(in the rows, 128 means zero)
Turns in one plane each, and the order they were made in; the first pair answered
Q:
[127 119 128 114 127 134 146 123]  ->  [128 117 135 111 132 134 142 124]
[105 106 145 127 147 146 148 153]  ->  [102  96 158 118 152 129 117 136]
[115  96  92 134 129 141 115 118]  ->  [118 100  97 138 133 155 134 137]
T:
[138 135 118 137 128 135 119 129]  ->  [135 131 136 127 134 142 132 135]
[131 141 140 144 143 139 155 155]  ->  [121 122 127 126 116 141 168 121]
[113 102 154  81 114 140 170  97]  ->  [134 132  73 140 102  97 101  92]
[117 107 153 103 130 167 173 147]  ->  [117 115  76 127  91 138 138  97]
P:
[118 112  97 102  82 136 156  87]  ->  [145 142 130 141 138  93  58 128]
[106 116 169 107 143 128 123 144]  ->  [104 121  96 125  96 127 143 112]
[144 134 146 155 170 122 133 153]  ->  [129 120 118 135 135 144 185 126]
[118 128 124 122 121  99  75 101]  ->  [107 108 164  88 123 126 114 104]
Now pairs of rows:
(two turns a pair)
[137 129 193 138 169 164 141 172]  ->  [135 132 146 146 137 186 193 169]	P Q
[133 133  88 133 102 138 143 129]  ->  [141 142 130 134 132 146 148 166]	T P
[125 125 135 117 121 142 159 139]  ->  [134 132 141 134 141 119 105 148]	T P
[118 117 124 145 112 162 145 118]  ->  [127 127 151 152 138 153 114 144]	T P
[128 109  74 137 114 155 118 155]  ->  [130 101 128 124 143 137  71 158]	P Q
[130 130 142 121 158 106 124 156]  ->  [126 135  86 134 130 108 140 134]	P T
[136 115 101 143 121 127 124 117]  ->  [131 106 115 126 120 141 150 115]	P P
[112 112  77 138 101 126 129  82]  ->  [116 111 173 120 155 163 166 150]	T T
[112 120 129 123 146  94 109 107]  ->  [112 133  92 138 131 118 160 123]	Q Q
[104  90  80  84  82 179 208  70]  ->  [140 118 229 100 207 154 110 175]	P T
[137 147 142 118 153 139 156 163]  ->  [123 127 136  94 128 145 174 128]	T Q
[137 129 126 117 109 128 120 117]  ->  [140 131 146 116 128 137 125 134]	T T
[129 136 153 132 138 151 158 160]  ->  [138 147 139 156 146 134 127 166]	P P
[143 154 180 138 182 151 130 183]  ->  [134 162  56 163 113 153 170 142]	P T
[151 145 106 162 131 110  96 129]  ->  [131 105 175 107 134 126 111 106]	P Q
[141 131 165 136 159 135 153 177]  ->  [116  97 118 107  98 131 175  95]	Q P
[112  91 140  88 128 127 129  91]  ->  [131 133  65 149 122 122 124 117]	T Q
[111  96 159  89 118 152 173 116]  ->  [132 136  73 148 104 144 171 136]	T Q
[139 161  86 160 127 141 175 174]  ->  [130 133 184 116 160 148 162 181]	T Q
[147 140 148 154 170 135 119 186]  ->  [148 148  87 176 140 123 114 164]	P P
[124 139  91 149 148 115 132 131]  ->  [116 124 130 124 152 140 166 137]	Q T
[106  95 164  78 121 105  97  66]  ->  [126 124 148 118 147  81  45  97]	Q P
[116 135  93 160 129 158 115 151]  ->  [110 118 152 133 152 149  89 145]	P Q
[138 143  72 164 116 108 100 120]  ->  [116 118  86 124  93 141 170 106]	P P
[130 120 162 110 141 130 137 137]  ->  [143 146 110 150 139 123 127 150]	P T
[129 145  94 118 130 142 130 126]  ->  [132 141 123 116 150 128 102 130]	P Q
[145 123  88 151 150 173 231 160]  ->  [154 123 151 146 191 170 201 188]	P P
[123 124 131 116 115  96 100  79]  ->  [142 145 163 132 152  98  91 131]	Q P
[132 123 138 126 169 129 144 124]  ->  [132 124 118 130 158 137 160 123]	P Q
[142 150 130 144 136 109  88 128]  ->  [130 134 174 112 140 139 137 134]	Q P
[112 116 177 103 142 119 124 118]  ->  [112 118 150 109 128 101 101  91]	T P
[119 140 164 146 131 177 198 153]  ->  [116 141 145 145 114 177 206 138]	T Q
[118 111 156  78 132 119 140  90]  ->  [143 150  91 138 135  89  91 106]	Q T
[136 137 132 144 147 121  91 148]  ->  [132 137  97 149 126 121 103 135]	Q Q
[143 134 154 133 142 127 108 172]  ->  [128 118  97 127  96 110 103 108]	T T
[107 106  92 102  83 153 171  85]  ->  [126 118 201 104 171 138 107 154]	P T
[127 131 151 113 139 125 134 156]  ->  [121 120 144 101 121 106 111 120]	Q T
[137 149 103 146 107 114 121 119]  ->  [137 149 155 136 136 112 105 141]	T Q
[122 127 117 125 115 145 184 130]  ->  [134 144  79 151 112 116 143 121]	Q P
[130 110 111 144 147 142 160 159]  ->  [130 116 130 151 164 131 127 166]	P Q
[123 129 188 101 168 129 120 162]  ->  [114 130 119 109 123 159 195 151]	P Q
[122 104 138 123 114 152 120 103]  ->  [136 122 151 143 141 152 103 140]	T T
[119 107 132  92 112 120 107  74]  ->  [143 138 134 132 149 103  64 121]	Q P
[148 151 139 147 157 112 103 156]  ->  [129 135  82 137 103 112 132 102]	T P
[146 166 118 148 147 109  87 165]  ->  [146 165  95 153 135 103  88 151]	Q Q
[164 137  94 162 141 109 138 148]  ->  [159 130  87 152 129 119 162 140]	T P
[130 139 104 162 127 116 100 132]  ->  [114 128 105 141 110 147 161 129]	T P
[117 116 118 119 105 115 120  85]  ->  [136 145 103 158 128 107 102 128]	T Q
[112 100 110 105  97 132 149  88]  ->  [133 117 178 119 157 119 104 141]	P T
[132 119 128 140 147 162 163 171]  ->  [142 129 100 166 147 115  85 151]	T P
[120 129 221 120 181 156 164 168]  ->  [126 139 118 159 137  71  35  82]	T P
[137 164 140 148 169 151 138 166]  ->  [120 151  87 137 119 160 175 127]	P T
[145 114 124 130 151 153 142 143]  ->  [147 112 110 136 145 151 146 138]	P T
[127 107 130 101 100 135 103  96]  ->  [148 138  89 143 107 127  95 126]	T Q
[119 105 150  99 111 126 132 102]  ->  [139 134 155 136 149 115 101 148]	T T
[148 159 162 158 144 123 100 191]  ->  [123 122 193 102 123 154 160 161]	P Q
[126 130 139 101 115 123  93 109]  ->  [135 142 126 121 122 119  86 119]	P T
[126 126 116 128 103  90 105 114]  ->  [118 115 120 111  92 106 137 106]	P P
[115 110  98 114  95 137 158  90]  ->  [144 150  94 168 138 113  99 142]	Q P
[125 124 104 126 112 117 112 107]  ->  [124 120 139 113 128 147 155 135]	T P
[106  98 137  87 115 135 145 105]  ->  [131 141  73 146 113 127 139 138]	T Q
[140 138 130 154 138 106  98 133]  ->  [122 119 106 132 105 118 132  96]	P T
[118 154 159 108 121 143 117 107]  ->  [120 153 154 111 119 136 108 100]	T P
[137 130 123 138 131 126 101 131]  ->  [138 134 111 145 126 134 120 136]	Q Q
[108 106 138 103 115 112 121  56]  ->  [131 137 194 127 176 121 109 136]	T T
[133 155  85 158 129 134 145 153]  ->  [137 147 153 137 166 120 102 162]	Q Q
[131 135 118  83  97 158 175 116]  ->  [156 157 173 110 158 131 104 165]	T P
[133 105 146  93 131 112 128 129]  ->  [131 109 139  98 127 103 114 122]	T P
[105 123 153  87 123 173 172  95]  ->  [146 179 133 165 171 142 102 161]	T T
[140 130 162 122 153 149 160 159]  ->  [123 114 130 108 114 153 182 117]	T Q
[133 139  97 147 126 100  88 111]  ->  [111 110 126 104 113 113 116  82]	P T
[100 108  92 112 100 138 151  91]  ->  [122 139  65 156 113 137 143 130]	Q T
[152 175 121 136 147 147 205 154]  ->  [152 179  70 152 123 124 179 124]	T T
[131 135  89 160 122 118 116 103]  ->  [116 115 111 129 112 145 163  95]	P P
[128 127 123 138 130 106  73 109]  ->  [138 143 142 151 160 139 118 170]	Q T
[124 144 122 145 138 111 104 126]  ->  [114 130 151 122 137 113 106 112]	T Q
[139 139 154 132 160 132 136 166]  ->  [135 135  95 144 121  99  96 113]	T P
[130 158  97 143 146 142 134 190]  ->  [124 156  84 140 130 147 149 180]	P P
[116 112 126 125 116 108 117  95]  ->  [117 117 113 132 109 107 123  98]	P Q
[ 82 104 111 128 129 125 129 120]  ->  [ 83 108 123 127 139 140 148 141]	Q Q
[100 106 118  97  86 118 118  73]  ->  [ 99  99 169  81 108 127 120  87]	P P
[138 139 131 143 139 135 149 165]  ->  [117 103 148 103 119 129 145 113]	Q T
[144 122 114 129 126 146 103 173]  ->  [131 109  96 114  99 156 131 143]	P T
[133 125 169 139 160 162 161 165]  ->  [120 105 145 127 133 107  74  80]	Q Q
[119 113 141 122 126 120 105  95]  ->  [124 118 164 126 145 126 106 119]	T T
[131 143 123 128 145 144 161 144]  ->  [135 148 126 138 156 131 135 153]	P Q
[104 109 153  83 129 116 113 109]  ->  [123 135 152 115 156 104  82 144]	T T
[132 121 172 123 144 141 138 137]  ->  [133 130 123 142 121 152 170 136]	P Q
[114 131 150 115 132 143 159 147]  ->  [128 153 116 147 130 135 151 158]	P Q
[126 131 120 143 150  92  74 128]  ->  [104 106  93 112 103 134 160 100]	T P
[134 130 135 136 138 108  83 124]  ->  [135 143  86 152 118 128 131 132]	Q Q
[115 109 155 110 135 139 171 137]  ->  [128 122 149 137 155 100  89 135]	T P
[127 158  71 138 126 161 120 148]  ->  [111 131  99 101 114 178 157 133]	T T
[123 117 150 117 136 112 101 115]  ->  [132 135 134 138 149 112  98 139]	Q T
[119 114 115 123 126 100  94  82]  ->  [120 109 177 101 152 129 122 118]	T T
[119 153  84 171 111 145 128 121]  ->  [ 99 111 157 110 117 161 146  99]	P T
[129 117 120 103  96 142 151  93]  ->  [131 116 174  93 127 141 134 116]	P P
[121 128 149 120 132 128 132 131]  ->  [127 137 125 134 130 114 114 129]	T T
[127 134 101 147 118 101  89 103]  ->  [116 121 122 118 110 151 180 120]	T P
[137 138 115 146 111 134 107 118]  ->  [129 126 118 132 101 147 137 112]	P P
[137 146 131 150 149 120 107 143]  ->  [118 114 158 109 133 127 121 106]	T Q
[132 124 137 115 119 130 148 128]  ->  [141 131 147 128 134 115 119 134]	T P
[131 136 133 145 142 145 156 152]  ->  [136 143 130 151 148 138 143 152]	P P
[140 161  79 145 137 113 115 132]  ->  [134 142 165 109 167 119 100 139]	T Q
[131 146 178 120 147 108  80 121]  ->  [135 162  89 153 108 106  98 105]	P T
[143 145 129 154 143 128 128 169]  ->  [139 146  99 159 123 130 137 151]	P P
[118 106 155  74 116 156 159 124]  ->  [136 141  73 125  97 148 162 138]	T Q
[143 153 105 161 139 133 122 155]  ->  [141 146 137 151 151 119  94 148]	Q Q
[116 118 147 133 148 130  62 128]  ->  [100 102 122 117 115 132  84  93]	T Q
[119 110 132 131 113  96  76  78]  ->  [149 155 124 182 150 120 108 169]	Q T
[172 148 140 167 163 147 127 169]  ->  [169 151  89 179 137 144 133 151]	P P
[112 119 155 129 109 110 111 107]  ->  [114 130 119 143  94 132 155 118]	Q Q
[ 98 100  99 127 103 100  79  68]  ->  [113 129  94 152 119 170 202 161]	Q Q
[133 140 118 134 143 155 176 169]  ->  [146 146 135 148 166 134 131 179]	P Q
[121 128 102 133 108 106  99 116]  ->  [132 145 124 141 133 132 138 171]	Q T
[136  92  79 102  96 145 177 134]  ->  [138  87 159  86 137 151 166 164]	P P
[134 131 145 127 134 132 133 150]  ->  [132 135 111 139 119 129 138 141]	P T
[142 144 105 159 126  91  88 104]  ->  [122 107 165 102 126 108 108  82]	P Q
[104  99 164  54 131 181 154 121]  ->  [101  90 133  52 105 156 123  77]	Q Q
[148 103 118 149 131 102 113 130]  ->  [142  92 143 133 136 102 112 128]	T Q
[118 134 121 101 110 154 189 123]  ->  [137 157  65 142 106 115 128 116]	Q P
[111 137 118 144 102 110 128 123]  ->  [108 128 153 126 115 128 150 138]	T T
[123 149 108 136 122 149 178 158]  ->  [135 167 118 159 148 120 114 168]	T P
[142 145 119 156 136  96  83 144]  ->  [127 120 176 109 142 139 148 160]	Q P
[138 111 149 110 110 154 145 138]  ->  [130 103 146 104 103 136 114 110]	Q Q
[125 115 119 120 116 115 105  93]  ->  [147 144 110 155 136 127 119 150]	Q T
[137 118 179 118 164  96  55 127]  ->  [122 101 142 100 121  91  61  73]	T T
[132 137 167 133 135  85 101 162]  ->  [114 121 125 117  91  77 107 106]	T T
[119 141 139 144 145 156  75 157]  ->  [103 131  82 137  97 165 108 113]	P T
[130 118 129 123 166 156 159 155]  ->  [112  96 123  99 138 132 128  93]	Q T
[116 113 152  97 122 132 128 112]  ->  [136 139 144 133 144 115  96 144]	T T
[140 121 217 100 165 119 116 153]  ->  [126 118  87 118  79  85 100  64]	Q Q
[143 138 153 149 160 137 106 160]  ->  [117 105 153 101 121 158 158 111]	Q P
[120 138  78 141  94 111 139 109]  ->  [117 126 156 111 125 146 181 148]	T T
[141 165  93 149 119 127  94 102]  ->  [128 150 113 124 116 172 173 121]	T P
[120 122  96 126 109 135 151 117]  ->  [136 142 119 147 144 129 129 160]	T Q
[133 138 148 140 159 117 113 163]  ->  [123 125  88 138 113 107 115 109]	T P
[157 135  99 154 119 121 137 125]  ->  [150 125 132 129 125 142 170 138]	Q T
[114 119  95 139 108 117 156 120]  ->  [117 124  97 143 113 126 165 135]	Q T
[129 127 161 125 166 133 132 151]  ->  [124 126 131 124 140 152 172 143]	P Q
[126  88  78 104  95 120 137  65]  ->  [119  68 156  69 126 140 158  89]	P P
[126 143 111 142 118 161 134 157]  ->  [112 118 131 107 104 161 141 122]	Q T
[137 143 128 139 156 134 128 165]  ->  [136 148  99 145 139 132 128 153]	P P
[130 125 186 116 148 128 116 134]  ->  [129 127 159 128 134 106  82 107]	Q T
[ 88 128  97 126 116  99 123 118]  ->  [ 99 145 102 141 134 116 145 159]	Q T
[130 119 147 125 136 119  97 128]  ->  [132 127 147 136 140 122 101 144]	Q T
[119 132 167 123 147 124 143 132]  ->  [120 132 134 136 135  97 106 103]	T P
[100 140 150 118 135 150 152 138]  ->  [ 95 131 125 120 115 122 115  95]	Q T
[112 129 129 129 115 136 160 136]  ->  [125 145 119 152 125 128 138 155]	T T
[117 128 129 134 135 158 171 148]  ->  [116 128  85 140 111 140 151 116]	Q P
[133 151  62 174 105 132 123 116]  ->  [125 141 122 143 125 178 190 154]	Q T
[139 140  84 145 115 120 135 127]  ->  [125 119 128 109 119 146 174 131]	T T
[139 125 143 135 137 134 139 152]  ->  [139 126 103 143 114 119 127 125]	T T
[127 140 147 142 148 151 147 165]  ->  [125 142  81 153 111 126 123 120]	T T
[131 167  85 164 107  87 110 147]  ->  [120 149 158 120 124 137 186 179]	Q T
[109 118 181  94 131 163 162 121]  ->  [133 160  83 158 113 158 166 142]	P Q
[138 122 152  96 106 179 188 116]  ->  [154 155  95 148 106 170 179 143]	T Q
[127 121 170 126 149 132 134 153]  ->  [138 144  97 162 124 128 135 151]	P T
[119 109 178 102 142 107 120 108]  ->  [118 122  99 127 102 130 179 105]	P Q
[129 122 152 116 132 151 182 143]  ->  [146 145 136 147 148 138 158 171]	P T
[113 106 130 105 110 121 132 103]  ->  [125 128  91 136 108 115 123 116]	P Q
[123 119  94 135  98 142 127  80]  ->  [143 147  90 168 121 157 146 136]	Q T
[142 142 145 148 156 127 125 173]  ->  [128 120 165 119 145 144 158 158]	P Q
[118 136 119 137 125 143 160 150]  ->  [115 121 160 121 142 119 106 131]	Q Q
[131 123 146 138 155 109 109 148]  ->  [126 112 159 122 149 113 117 140]	Q T
[125 126 129 129 124 120 123 106]  ->  [124 125 143 124 130 132 142 117]	T P
[134 130 145 126 138 121 114 135]  ->  [127 123 120 123 118 120 120 112]	T P
[114 153  75 142  82  78  77 106]  ->  [ 89 107 158  73  87  94 102  81]	P T
[110 130 117 135 112 113 128  95]  ->  [115 130 166 129 142 131 143 131]	T T
[128 127 127 176 173 123  64 147]  ->  [127 132  75 191 138 130  89 136]	Q Q
[126 121  98 134 128 137 122 131]  ->  [119 106 130 107 131 142 130 122]	P T
[120 134 168 115 129 148 154 149]  ->  [128 154 119 147 119 145 155 159]	P Q
[132 150 114 160 145 151 139 174]  ->  [115 128  79 140  98 147 148 115]	T T
[125  94 215  89 154 110 128  93]  ->  [156 138 153 157 166  67  55 112]	T T
[117 129 114 117 117 136 144 109]  ->  [128 140 140 129 147 139 137 145]	T T
[129 140 147 126 151 138 139 166]  ->  [125 137 140 123 140 147 159 161]	P Q
[139  98 161  93 122 134 162 116]  ->  [169 142 132 154 151 107 105 158]	T T
[133 136 176 126 150 145 151 159]  ->  [137 150  88 160 117 105 100 115]	T T
[150 134  76 166 109  97  93 123]  ->  [161 147 118 170 140 134 143 186]	Q Q
[119 130 148 126 153 145 203 161]  ->  [139 160  72 180 140 104 141 149]	T T
[134 133 103 152 121 121 128 129]  ->  [123 115 136 125 116 136 157 122]	T T
[139 125 133 127 149 142 139 145]  ->  [138 127  99 136 131 129 125 121]	T T
[146 146 116 157 128 128 168 165]  ->  [150 154 105 168 128 106 127 158]	T P
[132 123 148 126 141  86  49  99]  ->  [139 148  52 161  97 135 157 127]	Q Q
[135 116  95 108  97 151 147 124]  ->  [133 108 147  93 119 159 146 144]	P P
[145 144 109 135 109  98 107 108]  ->  [132 131 113 116  92 118 149  97]	P P
[102 118 131  88  80 129 143  84]  ->  [130 164  74 154  96 112 110 127]	Q T
[155 156 124 166 130 115  78 180]  ->  [123 104 203  86 125 141 124 148]	P Q
[138 137 121 136 140 150 169 157]  ->  [145 150 108 155 152 116 107 147]	T P
[116 106 129  95 103 122 122  72]  ->  [121 109 185  89 143 143 142 123]	T P
[132 121 160 121 138 143 130 144]  ->  [133 121 127 136 124 117  92 114]	T P
[148 115  88 144 110 114 138 116]  ->  [156 117 147 136 147 133 150 161]	Q Q
[103  98 152  74  93 139 175  79]  ->  [155 168 168 155 174 119 107 189]	T T
[124 126 133 130 122 109 100 107]  ->  [120 120 157 115 133 124 118 117]	T T
